The table, row by row:
[ 27 -59 -42  19  25  -2 -13  96  20   2 -17 -21 -54  17  -9   5  17 -60  28 -24  17   6  42  41  18  46 -24  -2  12
  34 -58  50 -75  -5 -13  38]
[-11  33  44   4 -32 -18 -68 -27   0 -17  15 -19  17 -15 -49 -26 -29  27 -28  32  -9  31  36   5  28  21  30  16  43
 -19  25 -52  19  73  -3  13]
[ 10 -31 -60  29   3 -15  60 -32 -23 -39 -43  16 -14  53 -20  45 -10 -41 -21   3  30  -6  54  60  24 -25 -34 -11  -3
 -32  -7 -11 -40 -33 -26 -51]
[ -3   2  15  13 -27 -11  -1 -74 -26   0 -38  28  42 -38  37  -7  12 -29 -22 -23 -15   3  26 -20 -21 -37  -3   7 -17
 -28  22 -15  37  24   1 -38]
[ 12  -9   7  -9 -41   7   4 -28   1 -11  14 -11   1 -12  42  -9  48 -24  54   1  25  -5 -23 -15 -14 -59 -20 -30 -49
  51 -15  -9  12   6 -34 -13]
[ 24   8 -41 -35  42  18 -15  40  22  29  29 -67 -32 -15  20 -23   9 -11  41 -30 -17 -37  -3 -24 -14  -2  35  26 -29
  26 -31  34 -18  -8 -29   6]
[   7   55  -53  -35  -32  -18   -7   20   49  -28   39 -113  -30   46  -53    4  -67   14   -3   42   23  -20   -4
   44   58    9   37   -4   15   29  -45  -40   -4   23  -57   37]
[-32  19  24 -34 -73 -25 -32 -13  39 -26 -44 -18  50 -51  -1 -27 -32 -19 -52  -7  25  37   2   1  18  24  11  12  43
  14  -6 -56  38  81   9  61]
[ -9  19   2  18 -67 -35 -17 -21  10 -54 -40  -2  33   9 -36   9 -37 -37 -57  12   6  26  56  33  37   5  -5  11  22
 -14  12 -66  18  63  -5   2]
[ 29 -19 -14  38  48  43 -16 -25 -13  49  28  23 -39 -22  60 -36 100 -44  90 -21   5 -38  -9 -25 -33 -35 -19 -50 -14
  29 -33  43 -24 -43  14 -21]
[  7  38  19 -32 -72 -38   3   5 -18 -82 -50   2   4 -35 -18  -3  33 -63  -3 -21   6  40  35 -18   1  -4 -22  50 -24
  19  20   6  23  53 -27 -31]
[-37  68 -34 -21 -68 -25  67 -49  22 -68 -49 -16  27  14 -40  28 -34 -19 -66  39  37   3  -6  26  36 -17  -4 -10  35
 -12  10 -62  45   5  -4 -26]
[-40  15  12  12 -62 -20 -63 -17  40  -7 -34 -30  61 -39 -17 -27 -60 -26 -72   7  13  12  37  11  41  43  25   4  67
 -11 -11 -75  28  84  24  64]
[-16   1   9 -23 -67 -37  39 -14  -4 -62 -50  19  34  13 -13  33 -15 -23 -33  13  25  20   8  27  16 -25 -41   2  -9
   5  14 -28  20  25 -18 -11]
[-17  73  -8 -25 -67 -37 -11 -30  27 -57 -29 -43   9 -21 -62 -16 -33 -32 -55  19  16  27  38  20  56  27  31  19  56
 -13  10 -65  42  73   4  10]
[-27  68   0 -11 -61 -26 -16 -15  12 -42 -20 -46  22 -16 -55  -8 -37 -27 -42  12   7  16  42  20  49  28  23  15  53
 -18   6 -70  24  60   9  18]
[ 29 -38   0  -2  13  -8   8  -6 -23   3 -25   9  28   1  31  24 -15   5  -9 -35 -17 -17   9  -9 -32 -26  -5  31 -55
   1   6  21 -14   5 -40 -20]
[  8 -21  62  47  44  56 -64 -42 -15  67  75  53 -36  -6  40 -50  93  43  81  20 -23 -11 -32 -39 -29 -17  10 -53   2
   2  19  27   4 -30  57 -13]
[-25   9 -19 -46 -15   7   3  50  22  -3 -40 -19  13 -73  49 -29  40 -82  19 -63  21 -19 -28 -50 -34  16  -5  20 -12
  36 -32  50  11   3  15  46]
[ -45   16   39  -51 -127  -36   23  -21   17  -68  -67    4   72  -22    0   19  -42  -15  -68   17   23   56  -24
   11   18    4  -39   12    2   34    7  -57   58   70  -15   38]
[-17  67  -8 -15 -49 -11  -6 -42  12 -35 -26 -25  32 -24 -35 -11 -14 -22 -53   1  11  11  34  -1  27  -3  23  15  31
 -13  23 -52  42  58  12 -10]
[-10   9 -14 -13 -51 -51  40  -8  12 -54 -60 -34  46  47 -41  45 -86  14 -87  24  12  22  21  46  40   1 -20  24   0
  -6  12 -61  14  25 -42   0]
[  3  40   9 -28 -64 -34  -8  -2  10 -37 -44 -14  25 -39 -28  -2   5 -47 -33  -6  10  32  43  -2  12  14   3  32   9
  11  12 -19  28  64 -10   9]
[  44  -38  -13   58   42   31   -4  -50  -45   31   59   25  -72   49   20    3   96   -5  104   15  -13  -38   24
   15  -16  -77  -29  -63  -48   -2   -5   17  -49  -51  -33 -104]
[ 38 -48 -30  66  71  35 -33 -42 -15  64  70  -7 -45  48   9  10   8  42  45  28  -3 -51  21  44  18 -41  26 -73   9
 -25 -16 -23 -57 -50 -22 -39]
[ 21  -7 -47  -2 -40 -12  17 -40   0 -25  -3 -51  14  50 -12  31 -36   0   2  21  17 -25  20  70  27 -66 -31 -39 -38
   4 -20 -54 -20   3 -88 -16]
[  5 -10  34  59 -38  -4 -51 -69 -18  12  11  31   0 -19  21 -27  65 -40  32  18   4  10  52   1   8 -33 -17 -56  35
  -9   8 -45   1  44  19 -34]
[  43 -117  -21   38   17  -17   14   69   -2    6  -43   17  -19   18   37   18   16  -78   23  -56    7    2   59
   50  -19    5  -62   -3  -39   13  -48   50  -95   -8  -37   10]
[ 23  25 -20  -9 -50 -28 -38 -14  11 -37 -22 -58  14   5 -30   2 -50 -21 -27  -6  -3  11  62  34  36   3  19  16   8
  -6 -13 -65  -2  75 -56   9]
[  3  32  34  -7   5   3 -70   6  -3  15  48 -28 -16 -25 -23 -42   4  34  16  13 -34  12   8 -31   8  27  49  14  27
   1  16 -21  13  46  17  17]
[  5  24 -10 -54 -46 -19  40  34  -5 -51 -60  -3   2 -41  30   2  43 -80  22 -48  31   6   6 -15 -29   0 -38  30 -52
  35 -12  41   5   1 -22   2]
[ 10 -74  -1  49  40  25 -50   3   8  60  21  10  12   5  21  -1 -26  16   2 -11 -15 -14   7  20   5  12  -1 -24  21
 -13 -18   6 -41 -10  22  36]
[  4  39  -4   6 -35 -41  -8  -8 -25 -55 -32 -11   0 -14 -41  -3   9 -53  -4  -5  -8  31  77  20  11  14   8  36   4
 -16  23 -21   3  60 -21 -37]
[ 14 -14   7  18 -26 -31 -51  26   6  -5 -12 -16 -18  -1 -35   0 -21 -23 -12  -2  -5  26  67  22  31  36  -5  10  27
   7 -14 -20 -35  53  -1  30]
[ 34   6   2 -10   1  18 -41  -2  13  16  74 -66 -21  23   8  -6 -18  59  36  22 -18 -21 -23   7   3 -37  26 -20 -29
  27 -15 -19  -4   4 -51  -2]
[  2  23 -15 -31  -8  -9  34  -4  -1 -18 -37 -11  44 -11   6  21 -52   2 -50 -24 -17  -9   2 -11 -23 -14  17  55 -44
 -19  10  -2  21  11 -30 -15]
[-25  17  39  -9 -63 -26  -1 -15   5 -36  -7  12  38  16 -14  13 -38  23 -29  24  10  37 -25  10  20  -2  -2  -1  14
  -7  24 -48  40  46 -11  14]
[  7   4 -31  -6  -3   6  -7  18  14   2 -39 -19  -5 -46   5 -16  24 -75   0 -42   9 -13  37 -10   0  15   7  15   8
   7 -33  17 -12  12   2   8]
[-16  16  23 -28 -13   6 -32   5  27  16  18 -28  21 -39  20 -34  -1  15   2  -3   8   5 -33 -41 -18  28  19  16   8
  34  -8  11  32  26  21  52]
[-12  37  26  -8  11  12   0 -40  -9  11  28   5  11 -22  12 -15  15  36   0   4  -9 -24 -24 -43 -17 -21  42  11  -6
 -12  17  -3  53  -2  15 -13]
[-17  81 -19 -37 -65 -32  -9 -17  23 -50 -16 -56  13 -12 -66 -11 -37 -15 -44  33  13  13  24  18  59  25  41  16  61
 -10   3 -69  40  63   7  19]
[ -2  18  51  17 -41 -23 -49 -33 -10 -32   4  -5  29   7 -44 -10 -46  46 -39  34 -10  27  19  18  30  10  16   6  39
 -24  40 -60  33  65   0   7]
[-21  17  27  20 -34 -27 -21 -10  -3 -19 -35  26  24 -40 -21 -17  16 -52 -40  -5 -12  31  45   3  23  36   5  23  55
 -21  22 -21  17  53  40   6]
[-41  48   9 -40 -63  -5  19 -32  33 -13 -29 -15  68 -53  17 -20 -34 -10 -46   0  23  -4 -50 -34   3  -6   1  -1  12
   9   0 -47  80  33  21  45]
Each row is the sum of points on 2 lines or planes, taken from one hidden set. They get numbers from 0 up, as they first appear below.
Rows drawn again from the table, each followed by the numbers of its lines or planes, largest part first:
[  4  39  -4   6 -35 -41  -8  -8 -25 -55 -32 -11   0 -14 -41  -3   9 -53  -4  -5  -8  31  77  20  11  14   8  36   4
 -16  23 -21   3  60 -21 -37] 0 1
[ 29 -38   0  -2  13  -8   8  -6 -23   3 -25   9  28   1  31  24 -15   5  -9 -35 -17 -17   9  -9 -32 -26  -5  31 -55
   1   6  21 -14   5 -40 -20] 2 3
[-21  17  27  20 -34 -27 -21 -10  -3 -19 -35  26  24 -40 -21 -17  16 -52 -40  -5 -12  31  45   3  23  36   5  23  55
 -21  22 -21  17  53  40   6] 0 3
[ 10 -74  -1  49  40  25 -50   3   8  60  21  10  12   5  21  -1 -26  16   2 -11 -15 -14   7  20   5  12  -1 -24  21
 -13 -18   6 -41 -10  22  36] 1 2
[   7   55  -53  -35  -32  -18   -7   20   49  -28   39 -113  -30   46  -53    4  -67   14   -3   42   23  -20   -4
   44   58    9   37   -4   15   29  -45  -40   -4   23  -57   37] 2 3
[ -45   16   39  -51 -127  -36   23  -21   17  -68  -67    4   72  -22    0   19  -42  -15  -68   17   23   56  -24
   11   18    4  -39   12    2   34    7  -57   58   70  -15   38] 1 4
[-17  81 -19 -37 -65 -32  -9 -17  23 -50 -16 -56  13 -12 -66 -11 -37 -15 -44  33  13  13  24  18  59  25  41  16  61
 -10   3 -69  40  63   7  19] 2 0
[-17  73  -8 -25 -67 -37 -11 -30  27 -57 -29 -43   9 -21 -62 -16 -33 -32 -55  19  16  27  38  20  56  27  31  19  56
 -13  10 -65  42  73   4  10] 0 2
[  5 -10  34  59 -38  -4 -51 -69 -18  12  11  31   0 -19  21 -27  65 -40  32  18   4  10  52   1   8 -33 -17 -56  35
  -9   8 -45   1  44  19 -34] 3 0
[ 24   8 -41 -35  42  18 -15  40  22  29  29 -67 -32 -15  20 -23   9 -11  41 -30 -17 -37  -3 -24 -14  -2  35  26 -29
  26 -31  34 -18  -8 -29   6] 4 3
[-17  67  -8 -15 -49 -11  -6 -42  12 -35 -26 -25  32 -24 -35 -11 -14 -22 -53   1  11  11  34  -1  27  -3  23  15  31
 -13  23 -52  42  58  12 -10] 0 2
[ 38 -48 -30  66  71  35 -33 -42 -15  64  70  -7 -45  48   9  10   8  42  45  28  -3 -51  21  44  18 -41  26 -73   9
 -25 -16 -23 -57 -50 -22 -39] 1 3
[ -9  19   2  18 -67 -35 -17 -21  10 -54 -40  -2  33   9 -36   9 -37 -37 -57  12   6  26  56  33  37   5  -5  11  22
 -14  12 -66  18  63  -5   2] 0 4
[  3  40   9 -28 -64 -34  -8  -2  10 -37 -44 -14  25 -39 -28  -2   5 -47 -33  -6  10  32  43  -2  12  14   3  32   9
  11  12 -19  28  64 -10   9] 0 1
[-32  19  24 -34 -73 -25 -32 -13  39 -26 -44 -18  50 -51  -1 -27 -32 -19 -52  -7  25  37   2   1  18  24  11  12  43
  14  -6 -56  38  81   9  61] 1 0
[ 14 -14   7  18 -26 -31 -51  26   6  -5 -12 -16 -18  -1 -35   0 -21 -23 -12  -2  -5  26  67  22  31  36  -5  10  27
   7 -14 -20 -35  53  -1  30] 0 2
[-37  68 -34 -21 -68 -25  67 -49  22 -68 -49 -16  27  14 -40  28 -34 -19 -66  39  37   3  -6  26  36 -17  -4 -10  35
 -12  10 -62  45   5  -4 -26] 2 4
[-27  68   0 -11 -61 -26 -16 -15  12 -42 -20 -46  22 -16 -55  -8 -37 -27 -42  12   7  16  42  20  49  28  23  15  53
 -18   6 -70  24  60   9  18] 0 2
[-25   9 -19 -46 -15   7   3  50  22  -3 -40 -19  13 -73  49 -29  40 -82  19 -63  21 -19 -28 -50 -34  16  -5  20 -12
  36 -32  50  11   3  15  46] 4 1
[  43 -117  -21   38   17  -17   14   69   -2    6  -43   17  -19   18   37   18   16  -78   23  -56    7    2   59
   50  -19    5  -62   -3  -39   13  -48   50  -95   -8  -37   10] 2 4
[  8 -21  62  47  44  56 -64 -42 -15  67  75  53 -36  -6  40 -50  93  43  81  20 -23 -11 -32 -39 -29 -17  10 -53   2
   2  19  27   4 -30  57 -13] 3 4
[-10   9 -14 -13 -51 -51  40  -8  12 -54 -60 -34  46  47 -41  45 -86  14 -87  24  12  22  21  46  40   1 -20  24   0
  -6  12 -61  14  25 -42   0] 4 3
[  2  23 -15 -31  -8  -9  34  -4  -1 -18 -37 -11  44 -11   6  21 -52   2 -50 -24 -17  -9   2 -11 -23 -14  17  55 -44
 -19  10  -2  21  11 -30 -15] 3 2
[  5  24 -10 -54 -46 -19  40  34  -5 -51 -60  -3   2 -41  30   2  43 -80  22 -48  31   6   6 -15 -29   0 -38  30 -52
  35 -12  41   5   1 -22   2] 1 4
[  44  -38  -13   58   42   31   -4  -50  -45   31   59   25  -72   49   20    3   96   -5  104   15  -13  -38   24
   15  -16  -77  -29  -63  -48   -2   -5   17  -49  -51  -33 -104] 3 1
[-25  17  39  -9 -63 -26  -1 -15   5 -36  -7  12  38  16 -14  13 -38  23 -29  24  10  37 -25  10  20  -2  -2  -1  14
  -7  24 -48  40  46 -11  14] 4 1
[  7   4 -31  -6  -3   6  -7  18  14   2 -39 -19  -5 -46   5 -16  24 -75   0 -42   9 -13  37 -10   0  15   7  15   8
   7 -33  17 -12  12   2   8] 4 0
